One vector is turned by the same rotation once a tick. Each row is the vector after some number of ticks, and that number follows the row.
The counts run from 0 to 49.
[  0   0   8  10   7  15  -3  -2  -6 -39  13 -41  22  33   7   7  13  22
  -6  17 -36] : 35
[ 33   7  -4  11   1  26   0   4 -22 -40  21  14  16  14  33 -15  -2  12
   0  -6 -35] : 28
[  7 -14   6   8  14  11   7  12  -6 -26  -1 -51  20  36   9   8  24  11
   7  11 -34] : 37
[ 17  -8  16  26 -38  18 -19  17   1 -20   6 -15  13   6   7  16  21  14
   8  21 -41] : 19
[ 39  10  -6  14 -14  14   1   6 -18 -28  26  12  17  25  27 -18   6  22
  -4  -6 -36] : 27
[ 26 -15  24  23 -31  21 -15  22   5 -13   1  -7  14  12  12  15  22   7
  11  17 -38] : 20
[ -1  -5   4  30 -14  31  -3  -5   3 -33  19  29  -6 -21  32  -7   1  16
   8   0 -25] : 12
[-19  19  -9  19  16  13  22 -29   5 -24  19 -34 -11   3  25 -14   5  25
  -4  11 -25] : 49
[  9   7 -13  -2  -4  11  -4  -9  -7 -61  36 -32  15  10  13 -12   8  21
   8   4 -17] : 32
[ 18  15  -3  11   5  -2  39  -2   1   8   7 -23  19  33  22 -15  18  36
 -13   2 -39] : 42
[-12  -5  35  10 -16   4  18   6  29  13  -1 -14  -1 -11  17  20  31  47
  16  19 -25] : 2
[  1 -18  12  16 -27  15  -9   3   2 -47  28 -13  -2 -25  27   3   6   8
  30  11 -16] : 15
[  4 -13   7  16 -30  15 -13   3  11 -44  33 -19   6 -17  23  10  14  18
  28  11 -10] : 16
[ 37 -18  24  14 -32  15 -10  31  -5 -10   3  -8  18  13  18  13  19   8
  21  10 -34] : 21
[ 27  -1   8  -8   9  -6  29   6   0  -6   5 -48  21  35  19   2  21  13
  11  13 -27] : 39
[  2   6   5  29 -28  14  23  -5   8 -17  24  31  -4 -29  42  -8   6  32
   6  -3 -22] : 10
[-10  19 -13  13  20   0  34 -30   9 -23  27 -35  -4   4  35 -17   0  23
   3   2 -13] : 48
[ 14   7  -9   9  34  10  42  -4  -9  -9   8 -14   0  21  42 -22   2  12
   6  -7 -22] : 45
[  2 -22  16  18 -18  31  -7   6   2 -44  21   1  -4 -24  38   1   8   7
  24   8 -14] : 14
[ 17  -3 -11  -7   3  10  -8 -10 -11 -55  39 -23  16  11  20 -14  -1  11
  13   3 -12] : 31
[ 56 -12  12   2 -32   0   8  19 -10  -8  12  -3  22  11  29   0  21   5
  23   8 -31] : 23
[  9 -12  32  15 -11  17  31  26  14  15  -5  15   4  -5  39   9  24  19
  11   3 -22] : 5
[ 30  -8  -5   0  11  25  -1   0 -24 -46  30   0  17  11  38 -15   0  10
   6  -5 -26] : 29
[-17  -7  28   4 -15   3  17   5  27  -1   3 -29   4 -13  16  22  23  46
  24  17 -14] : 1
[ 50  -1   5   0 -35   0  11  12 -11 -14  22  -3  27   6  28 -10  18  15
  15   5 -28] : 24
[ 10  -8  13  21 -47  14 -17  11   7 -33  15 -16   8  -7  14  20  21  18
  10  21 -32] : 18
[  2  11  -8   9  31  10  39  -9  -4 -18  21 -23  -2  11  45 -18   2   9
   6 -14 -18] : 46
[ 22  20  -4   4   5  -9  35  -4  -1  -1   1 -30  19  36  19 -15  20  24
  -9   4 -32] : 41
[  3   0  -6   5   0  10 -14  -8  -2 -49  24 -38  25  27   4   1  16  30
  -4  16 -36] : 34
[ 22  -7 -10   1   8  18  -5   4 -20 -54  37 -12  16  17  27 -13  -1   9
  13  -4 -15] : 30
[ -4  -1   4  36 -20  23   3  -6   2 -22  25  24  -7 -20  41  -5   1  30
   4  -3 -22] : 11
[-21 -15  28   1 -10   6  19   6  26 -14   6 -29  -2 -14  24  17  19  38
  30  18  -5] : 0
[ 13  18  -2  11  22   8  41  -4  -4   4   3 -10  13  35  29 -18   8  22
  -7  -4 -39] : 43
[  7 -10   8   9  12  19  -7  11  -4 -30   3 -44  22  36   3   7  15  14
   0  18 -40] : 36
[  8 -14  14  13 -43  13 -16   6   1 -36  20 -23   7 -11  14  16  19  20
  15  25 -18] : 17
[ -3  13 -15   7  23  -2  35 -20   0 -20  30 -27  -9   9  42 -21  -2   9
  16  -4 -11] : 47
[ 22 -11  12 -10  12   1  19  13  -1 -13  -3 -49  24  37  15   1  21   9
  17  10 -30] : 38
[ 16  -6  13   8 -25   4  37   4   4  -3  17  22  -1 -27  48  -9  16  25
  24 -13  -8] : 8
[ -7 -17  14  28 -17  35 -10   2  -1 -44  23  11  -7 -20  41   0   5  13
  21   2 -17] : 13
[ 15   8  -9  16  34  13  44  -3 -10  -4   9  -7   6  31  38 -21   2  15
   0 -10 -38] : 44
[ 25   5   6  -5   2 -11  31   5  -2   1   8 -41  25  37  15  -6  20  18
   8   4 -33] : 40
[  1 -14  35  17 -13  15  27  17  17  18  -9   6   1  -2  32  11  25  37
   9   7 -27] : 4
[ 51  11  -5   2 -29  -1  14   6  -7 -18  26  13  24   9  24 -12  13  20
   2   2 -23] : 25
[  5   4 -13   6  -2   9 -10 -17  -6 -54  29 -41  19  21  14  -3  11  25
   1  14 -23] : 33
[ 45 -16  16  12 -27   6   6  31 -11 -14  10  -6  21  12  23   0  16   1
  24   7 -30] : 22
[ 14 -16  26  15 -15  16  35  24   9   8  -4  16   3  -8  46  -1  18  26
  25 -10 -18] : 6
[ 17  -8  15   7 -18   4  39   9   9   0  18  21   1 -18  52  -1  13  20
  28  -9  -9] : 7
[ 41  16  -5   8 -23  10   6   3  -9 -23  24  23  23  14  23 -17  11  22
  -6   0 -33] : 26
[ -7  -6  37  16 -17  15  21  13  23  10  -6  -1   5  -5  18  15  28  39
   9  11 -28] : 3
[ 16  -2   6  11 -32   6  27  -5   8 -13  28  26  -2 -27  42  -8   8  35
  11  -2 -12] : 9
